[  4  -3   6  14  14 -13  -8 -12] = L
[ 22 -92 -34 -29 -26 -53 -70 -35] = W
[-35 -35 -26 -91  22 -70 -29 -53] = J
[-35 -35 -26 -91  22 -34 -34 -53] = V
[-29 -70 -34 -91 -35 -53  22 -26] = Q
perm: [-91 -70 -53 -35 -35 -29 -26  22]	J
perm: [-26  22 -53 -35 -91 -34 -70 -29]	Q
gone J: [-35 -26 -29  22 -35 -91 -53]	[-70]
gone Q: [-26 -34 -29 -70 -35 -53  22]	[-91]
q: [-29 -70 -34 -91 -35 -53  22 -26]	Q
q: [-35 -35 -26 -91  22 -34 -34 -53]	V

[-20  13  11   0  26  -2  10 -34 -21  -5 -35 -13 -21 -12  -8]  Y
[-19   5  20  -1 -18 -24   0   5  20   6  -9   1  23   1 -14]  K
[-11 -10  -9  -7  -6   1 -10   5 -10  -5  -7   8   5  14  -7]  X
[ -4  -5   7  10 -11 -21   4  -3  -6   2   8   0 -12   7  -1]  C
[ 11  -2 -17  18  16 -12  -4 -30  37 -10 -76 -27 -30  67  10]  F
[ 12  -4  15 -10  -6  -4  -7  -9  22  -4  11   9  -2  -1  -4]  A
perm: [-30 -30 -10  18 -27  16  -2 -76  -4 -12  11  37 -17  67  10]	F
q: [-20  13  11   0  26  -2  10 -34 -21  -5 -35 -13 -21 -12  -8]	Y
q: [ 12  -4  15 -10  -6  -4  -7  -9  22  -4  11   9  -2  -1  -4]	A

[-39  64   5 -58] -> G
[ -6  80 -56  28] -> R
[-71 -10 -42 -27] -> E
[-51 -35 -34   6] -> B
q: [-51 -35 -34   6]	B
gone G: [ 64 -39   5]	[-58]
q: [-71 -10 -42 -27]	E
q: [ -6  80 -56  28]	R
gone B: [  6 -51 -34]	[-35]

[ 29  53  55   9 -27 -19  -7 -18] = M
[ -5  17  15  18  -4 -12 -16  17] = U
[-60 -21 -42 -27  79  33  -6 -19] = S
[-27 -28 -26  -4  42  38  15 -26] = N
[ 26  32  41  23 -34 -17  -6   4] = T
[-12  -4  17  14  17  18  -5 -16] = P
[-58 -16 -36  -9  62  14 -17   8] = H
perm: [-16 -12  -4  17  14  17  18  -5]	P
gone N: [ 42 -26  15 -26 -28  38  -4]	[-27]
perm: [-12 -16  17  -5  17  15  18  -4]	U

[ 56  47  69 -14  71 -37  -1  25 -35 -14 -54 -65 -42  31 -64]  Tane
[ -7  12  40  35 -12 -65  27 -67  27  51  63   3 -34  20 -41]  bure
[-37  56 -65  71  25  -1 -14  -2 -42 -65  76  44  54  23  70]  ropef
[-53 -75  -5   3 -14 -39 -56  -4 -30 -47 -51  50  -1 -68 -41]  bera
[-37  56 -65  71  25  -1 -14  47 -42 -65 -14 -54  69  31 -35]  vuta
[-34 -65 -12  27  27  20   3  34  40  51 -41  63  12  -7 -67]  tado
perm: [-67  -7  12  63 -41  51  40  34   3  20  27  27 -12 -65 -34]	tado
gone ropef: [ 44  54  76 -14 -42  70 -65 -65  23  25  -2  71 -37  56]	[-1]
perm: [-34  20 -41  -7  12  40  35 -12 -65  27 -67  27  51  63   3]	bure
perm: [-14 -35  56  -1  31 -65 -54  69  47 -42 -37  71  25 -14 -65]	vuta
q: [ -7  12  40  35 -12 -65  27 -67  27  51  63   3 -34  20 -41]	bure
gone vuta: [ 31 -37 -14  25 -65  47 -65  56 -35 -54 -42  71 -14  69]	[-1]
perm: [-67 -65 -41 -34 -12  -7   3  12  20  27  27  35  40  51  63]	bure

[ 24  23  -8   9   3 -38   6 -37  -7  14   7  12 -42 -19 -14  65] : zag
[ 12  -8  14  66 -37 -14  -7  23   6 -19 -42   9   7   3 -38  24] : Rin
[-43 -20  13 -51   4   5 -19  18 -46  22   6 -56  26  22  -7  15] : pazaf
perm: [ 65 -14 -19 -42  12   7  14  -7 -37   6 -38   3   9  -8  23  24]	zag
gone zag: [-37   6 -38  -8   9  14 -42  12  24  65   7  23 -14  -7   3]	[-19]
gone zag: [  3 -19  12 -42   6  23 -38  24  -8  -7 -37  65 -14  14   9]	[7]
gone Rin: [ 66 -14  -8 -19 -38   6  14 -42  12 -37  -7   9  24   3   7]	[23]
gone Rin: [-19   9  14  23 -37   3  12 -38  -7  66 -14   7 -42   6  24]	[-8]
perm: [ 24 -38   3   7   9 -42 -19   6  23  -7 -14 -37  66  14  -8  12]	Rin
q: [ 24  23  -8   9   3 -38   6 -37  -7  14   7  12 -42 -19 -14  65]	zag

[-16 -17  27  45  23  -6 -22  -8  40   5   2   8  35 -46 -24  35   2  42
 -43  27  55 -30  -4 -49  29  -8  -1 -39 -44   8 -26  -6 -41   0 -56 -20
 -58 -26  36  -3  28   0  -9  -5   9 -28 -40 -13  57 -20   3 -63  24  -1
  16   1 -39  -6  -4   6 -42 -49 -30  33] -> kido
[ 11  31  10   0 -11  11 -35  -1  17  10  14 -36  -2  -9  47  23  17  42
 -74  24 -11 -17   7  -3 -43  -9  15 -37   8   5  -8   6 -30 -15  15  -2
  -1   4 -16 -47 -51  36 -21 -37  13  -1  -8  -8   9   3  15   6  42 -20
 -35 -39 -45   8  57  14   3   3  11  -4] -> vef
[-47  42 -36  31  15  10 -15  47 -45  -2  -8   6 -21   3 -37  36 -20  11
  16 -30  14  -1   8 -37 -11  17  11  -3  14   5   3  -1   3  -9 -74   9
  15   4   7  42  13  23 -43   6   0  -8 -17  10   8  57 -35 -16  -1  -8
 -35  -4  24  -2 -11  11 -39  15 -51  -9] -> vos
[  2  11 -33   0 -30  -2 -55  10  -5  13 -27 -19 -25  36  12   7 -59   1
 -10  19  14  17 -18 -42 -16  -2  10  46  -9 -13  18 -17 -72   4 -33  20
  12 -12  -5   9 -20 -17 -20   3  37  23  16  24   6  -9 -18  -2 -17 -12
 -18 -35  -6  12 -36  -3 -26   4  14  13] -> pes
gone kido: [-43 -63  36 -26   9 -49  -5 -41  35  -4 -40 -30   0 -56  -6 -22  -1 -26
  -4 -49   6  35  -6  -1  -9 -16 -13  42  27   2 -30  -6   3 -20 -24   5
  55  33 -42  -3 -39   8   0   1 -28  16 -58 -46  -8  40  27  29   2  45
 -44  24 -20  -8  23 -17   8 -39  57]	[28]
q: [-16 -17  27  45  23  -6 -22  -8  40   5   2   8  35 -46 -24  35   2  42
 -43  27  55 -30  -4 -49  29  -8  -1 -39 -44   8 -26  -6 -41   0 -56 -20
 -58 -26  36  -3  28   0  -9  -5   9 -28 -40 -13  57 -20   3 -63  24  -1
  16   1 -39  -6  -4   6 -42 -49 -30  33]	kido
gone kido: [-58  55  33   5  27  -6  36 -20   1  -6 -13 -26   0 -16  29   2 -63 -28
 -49   8 -42  -1  57  -5  40  24 -20  35   8 -30  16  -4   6  -8 -22  -9
  27   9  -1  28  23  -8 -30 -17  42 -46   2  35  -6 -24 -39  -4 -40 -44
  45 -39 -43 -56   0 -49 -26   3  -3]	[-41]
gone kido: [-39 -43   0 -20 -20 -39   9  -4 -30 -16  36  -5 -44 -13  55  -3  -6   8
   1   2  16  -9  -8  -6 -26  23  -6  28  40 -49   5  29 -17 -63  24 -58
  -1   3  35 -56 -42 -26 -46  -8  35 -49  -1   2 -28 -41   8 -24  42  45
  27  33   0 -30 -22  -4  57   6  27]	[-40]
perm: [-51  -9 -47  42 -36  31  15  10 -15  47 -45  -2  -8   6 -21   3 -37  36
 -20  11  16 -30  14  -1   8 -37 -11  17  11  -3  14   5   3  -1   3  -9
 -74   9  15   4   7  42  13  23 -43   6   0  -8 -17  10   8  57 -35 -16
  -1  -8 -35  -4  24  -2 -11  11 -39  15]	vos

[  6  16  44 -24 -20  46  66 -29] : Geder
[  6  16  44   2 -20  46  66 -29] : sen
[  6  16  44  12 -20  46  66 -29] : pil
[  6  16  44  -3 -20  15  66 -29] : pobop
gone pobop: [ 44  15   6 -29  66  -3 -20]	[16]
q: [  6  16  44  12 -20  46  66 -29]	pil
perm: [-29  66  46 -20  12  44  16   6]	pil

